Each path below is one point turned by a fixed rotation once a step. After each direction that follows a path, write how fast that rotation turns it, in degrees a step (0 if it stays still).
Each turn is a multiple of 5 degrees from 10 to 175, or 0.
Each row of a path follows its step; steps can be skipped.

step 0: [ -1 -16   5  12  10  -1   4 -12   2   2  -3  21   2 -10   7 -10   6   5
 -12   8  -2  -8  -3 -13   2 -15  18 -19  -8  16  -8   5   0  -1  -3   0
  -2  -9   8  18  -4  -9  -5  18   2  17   2   6   4  12  -1 -23   2  -8
  12   2  -1  -8  -2  -8 -11  13  -7  20   1]
step 4: [  1   4   4   1  -5   7 -12   0 -15   1   3   6   3  -1   8  -5   0  12
  -6  -9  12  -6  -3 -11  15 -23   0  -3  -4  12  12 -11 -15 -10 -16  -3
   1  10  11 -17  -4  21  16 -17  -8  -1   2 -19  -7   2 -13  -1  -5   1
  11  -9   0  -1  -4   4 -13  -4 -23   0   9]
step 6: [  9  -8 -12   5  -4  -2  13   6   7  -8  -6  -3  -3   8   1 -13   7  -1
   7   0   5 -16  -1   4   3  -3   2   3  19 -27  -8   4  -4  -3   2  23
  -1  -7  -9 -11  19   0 -23   1  -1  14   4  -6  -2  -6 -10   1  11 -17
  -6 -22  -6   2  17  -5   3   2  14   6  -9]
step 8: [ 13  -4  -7   2  -8   1   8  -3   0 -13   5   0   1   2 -18  11  -3   1
  -7   2  -5  24  16  -5  -7 -21 -15 -12  -2  16  -4  -3   6  -2   2  -3
  23  13  -1   7 -19  -4   8  12 -17  -6 -10 -14  -9  -2  -2  -3  -3  -8
   9  13 -12   8 -10  -4  -7   4  13   7 -12]
step 11: [  1  -5   8 -17   3   4  13   4   5 -26 -10  -2  10  -4   6  11   0  19
  -8   6 -13   7   3  12   8   6  -5   1   2  -2  26 -14   2  26   4  -2
  -1  -3  -9  12   5  -7 -10  -6   0  -2 -10 -19  -5   4  -6   3  -6   5
  -9  -6   8   2  16  21   3  -2  -4   3   8]
step 15: [  3  -5   4  -8   9 -11  17 -13   0   6 -10 -15   5  -6   6  -7  -6  -2
  -7   1   2  13 -13   5   0 -22  12  17  -2   6  -4   0  20 -17   5   9
  -7  -6   2   8  14  -8 -12   2   7   5 -11  11   8  -3 -15 -17   3 -12
  13  -9 -11  -5  15   9   2  -1  12  16   6]
step 21: [  4  -2 -11  -4  -3   4  -9  23  11   2  -2   6  -5   4   8  -1 -18  -7
  -5  14   4 -22 -10 -11   6  -4   3  12  -3 -13  -7   3  -7   5   7  22
  -4  11   2  -9  -5  22 -18  -8   6  -8  11  -5  -6   0 -12   9  -5   5
   3   4  -6 -18 -13 -11  -6   3  17  12  -1]
step 24: [  7   8  -5 -14 -12  -1   7  18 -15  15  -6  -9   2   5   9   0  -4  -2
  -1   7   8   6  -2   8 -10  -6   4  12   6  -5 -19  -2   6 -10  16  -1
   2  19  15  -1  -3   0  15   7  -9   8  -9   7  24  19   7  10 -11 -10
  15   1  -6  -2  17  19   6   1   1  -4  -4]
step 25: [ -5  -9   6   1  -5   3 -13   0   8   7   8   6   2  11   9 -12  14  -6
   4  11 -27   2  -9   1  13   2   1 -14  -4  10  -9   2  -4   0  13 -18
  14  -5  -4  -3 -28   6 -25  -8   5  -5   0  -2   3   0   7 -14  -7  -3
  -5   4  10   3  -8   8   1  14  -4   7 -19]
[-1  1 -2  0  5 -1  2 -4 -1  4  2  1  1  1 -2  6 -2 -4  1  3 -4 -1  1  0
  2  2  1 -2 -1 -4  4  4 -4  0 -2 -2 -5  1  1 -3 -3 -3 -2  1  2 -1  3  1
 -1  2  0  1  0  4  0  3  5 -5 -3  1 -1  3  2  1 -4]  160
[ 1  0 -1  4  2  0  2  0  2  2  3  1  4  2  1  2 -3  2 -1  0  2 -3 -2 -2
 -1  0 -5 -4 -1  0 -3 -3 -2 -4  1  0  6 -2  3  1  2  2 -1 -5  0  1  1 -2
 -6  0 -2 -3  2 -1  0 -4  0  2 -4  2  0  1  4  1 -6]  170
[-3  0  0  2  2 -1  2  1  0 -1 -3  1  0 -1  1  0  3  2 -4 -3 -1  1  1  2
  3  5  0 -2 -2  2 -2  1 -1 -4 -1  2  1  4 -2  0  2 -5  6 -3  0  4 -2  1
  1 -2 -2  3  4 -4  5 -2  5 -5  0 -4  2  4 -2 -2  1]  80
[-2  2  2  0 -5 -4  3 -2  1  1  0 -1  2  2 -2  2  1  0  6 -3  2 -2  1  3
  2  2 -2  3  0  2  1 -4  1 -2  1  1 -1 -2  1  1  4 -4 -2  0 -3  0  1 -2
 -6 -2  1 -5  1  1  0  3  1 -6  6  1  0  2  1  1  6]  90
[ 4 -3  0 -1  1  4  3  1  1  0  1 -5 -4 -2  1  0  1  0  0 -2  5  0 -1 -1
  0 -2  1  3 -1 -5 -2  0  0 -4  3  1  0 -4  0 -2 -1 -3  2 -3  2  2  3 -6
  0 -2 -3  1 -1  3 -4  2  5 -2 -1 -4 -5 -4 -1  3  2]  45

step 5: [ -1  -1   0   9 -11  -5  15   3   3  23  -9   3   3 -10  -7   3   2   2
   2   0  -4  -9   7 -11 -11   3   2  14 -11 -12   5  -3  13  12  -3  -4
 -11 -13  11  20  13   2  -3  -6  -9  15  -3  10   8  11 -14  -2   0  -5
  11   5  -3  -6   7  15  -9  17 -26  -4 -19]
step 8: [ 14   2   9   2   6  -4  11 -12  13  10  11   8 -10   3  13  -3   0   7
   4  -7  -8   3   2   1  -4   1   8   3   4  19   1  -6   3   5 -10   6
 -11 -20 -14   4   5 -15   2  13   7  -5   4 -17 -16  -3   0  16 -14  25
  -3 -16   7  18 -10   1   2  -9  15   8  -5]
step 12: [ -5   6 -14  -1   6  -8  -6  -5  -1   7  19   4   7  -6  13  -5   0   3
   4  -8   5  -6 -13  -9  -9   4   1 -17 -13  -3  -4   7   2  -4   0  -8
 -31 -15   2   5   1 -16   1 -12 -10   0 -10  -4  12  10   4  -5 -13  17
  -4  -4  -2 -32  10  11  -7   2   2   8   1]
step 13: [-16  -4   6   2  11   8  16 -13  16  -4   3   6 -20  15 -10   0  -9   2
   0   4  -3 -13   1   2  -1  16   6 -12   1   2  -3   2   1   7  32  -4
  -1 -10 -12  -6  -7  -8   3  -3  -5   3  -3 -20  -9  11   6  18 -21   2
  -1  -2   1   6 -13  15  -5  -1  -5   1 -10]
step 17: [  4  14 -13   3   2   0  -6  -8   3 -18 -14   1   1   1  -3  -8  -8 -17
   1 -10  -3   1 -26  -2  -7  14   0   2  -5 -24   5 -10  -4  13   1  -3
  -9 -12   9   7  11   4   2   1 -24  -7  -5  -1  20   1   1   6 -10  -6
   1  -5   7 -13  -2  13 -15   3 -16  -2   6]
step 18: [-21   3 -16  17  16  -7   6  -2 -11  -4  17 -11 -13   2 -27   3  -2  -5
 -20 -20   1   7   5   0   9  14   7   0  -6  12   2   9   6   4   0  -1
   0  -4  -4  16 -14  -9   6   1   0  -1  -3 -14   1  -6  16   7  -5   0
   4   7   6   6   9  17   0   9 -11  -2  -4]
step 19: [ -5  -8  14   6   6   6  -4 -13   3   0  11  13  12   6  15 -10  -5  14
 -15  -6   9  -6  10  -3  -6  -8 -10  -5 -17   8  17 -17  -1   3  -7  -6
   2  -7 -12  -7  -9 -19   1   1  22   6  -8 -14  -1  -6  -4  17   6   7
 -10  16   4 -10  11  11   9   7   8  -5  -5]
step 23: [ -5   5   2  14  -9 -15 -10 -10 -29   3  11 -12  -2   8 -19 -17  -9  -9
  11   1  16  -5   2 -10   1  -8   6   2  -7   5   7  -2  -5  -2   4  -1
 -16  -7   8   8 -20  -3   0  -9 -10  11  -8   2   2  -3   3  11  -5  15
  -6   5  -5   0   7  -6 -14  20  -8 -12  -8]
step 26: [-12   6  30 -12 -14  -5  -5   5  13   0  18   6   4  -9  -7  24  11  -4
 -16   2  -8   6  10   1   1  -2   3  13  -3   1   9   2   7 -15  -7  -9
  -6  -8  -4  -5  16  -2   9  -2   6   2  11 -21  -1   0 -14  14  -3  -2
  -6   2 -17   2  -8   8  -4 -11   4  -9   1]
[ 5 -2  0 -3  0 -3  0  1  2 -2 -2  1  1  0 -8 -4  2 -5 -1  1  2  1 -2 -1
  0 -1  0  1  1 -3 -4  1  0  0 -3 -7 -4 -1 -1  1  1 -1  0  0  0  2 -4  4
 -4  2  2 -1 -1 -2  3  1 -1 -2  3  1  3 -5  0 -4 -3]  65
[ 5 -2  4  0 -6  4 -2  0  0 -1  1 -1 -3  0 -2  1  0 -2  5 -3 -4  1  2 -1
 -2 -1 -1  3  1  3  1 -4 -2 -4 -2  2 -1  5  0  0  2  2 -2  4  0  1  2  2
  2  2 -1 -2 -4  0  1  4  2  3  1 -3 -3 -4 -1  4  2]  60
[ 1  0  0  3  5  2 -4  7  2  1  1  0  1  2  0 -2  9  0 -5 -3 -2  0  0  0
  1  0 -1  1  2  4 -1  1  3 -2 -6  1  0  2  2  2 -2  0 -1  2 -2 -1 -2 -4
  3 -1 -2  0  1  5  2  2 -2  1 -1  1 -2 -1  4 -3 -3]  100
[ 0  1  0  0 -4  2  0  5  0  0 -2  1  1 -2  2  1  0  0 -5 -1  2  0  0 -1
 -3  2 -2  3 -7 -3  0 -1  0  1 -2 -2 -6 -5 -3 -3 -1  1 -1 -4  4 -2  4  4
  5  0 -5  3 -1  3  0  0  3 -2 -2 -2  1 -2  0  0 -1]  155
[ 1 -3 -4  0 -4 -3 -2 -1 -1  0  3  3 -4  5 -3 -1  3 -5 -2 -1  0  0 -6  0
 -2  3  0 -4 -4  2  1  0  6  2  1  1  1  0 -4 -1 -4  0  1  4  1  2 -1  0
  0  0  1  0  0  1 -5 -5  2 -1 -2 -4 -4  1  0  1  2]  70
[ 4 -4  3  1  2 -2  2  2 -3  1  0  0  0 -1  0 -2 -3  4 -2 -1 -1 -2  0 -1
 -5 -1  1 -6 -4  0 -1  0 -4 -2 -1  7 -3  2 -1  0  3  0  0  1 -6 -2 -2  0
 -3 -3 -2  0 -1 -1  2 -6  0 -3  0 -2  1  0  3  1 -4]  90
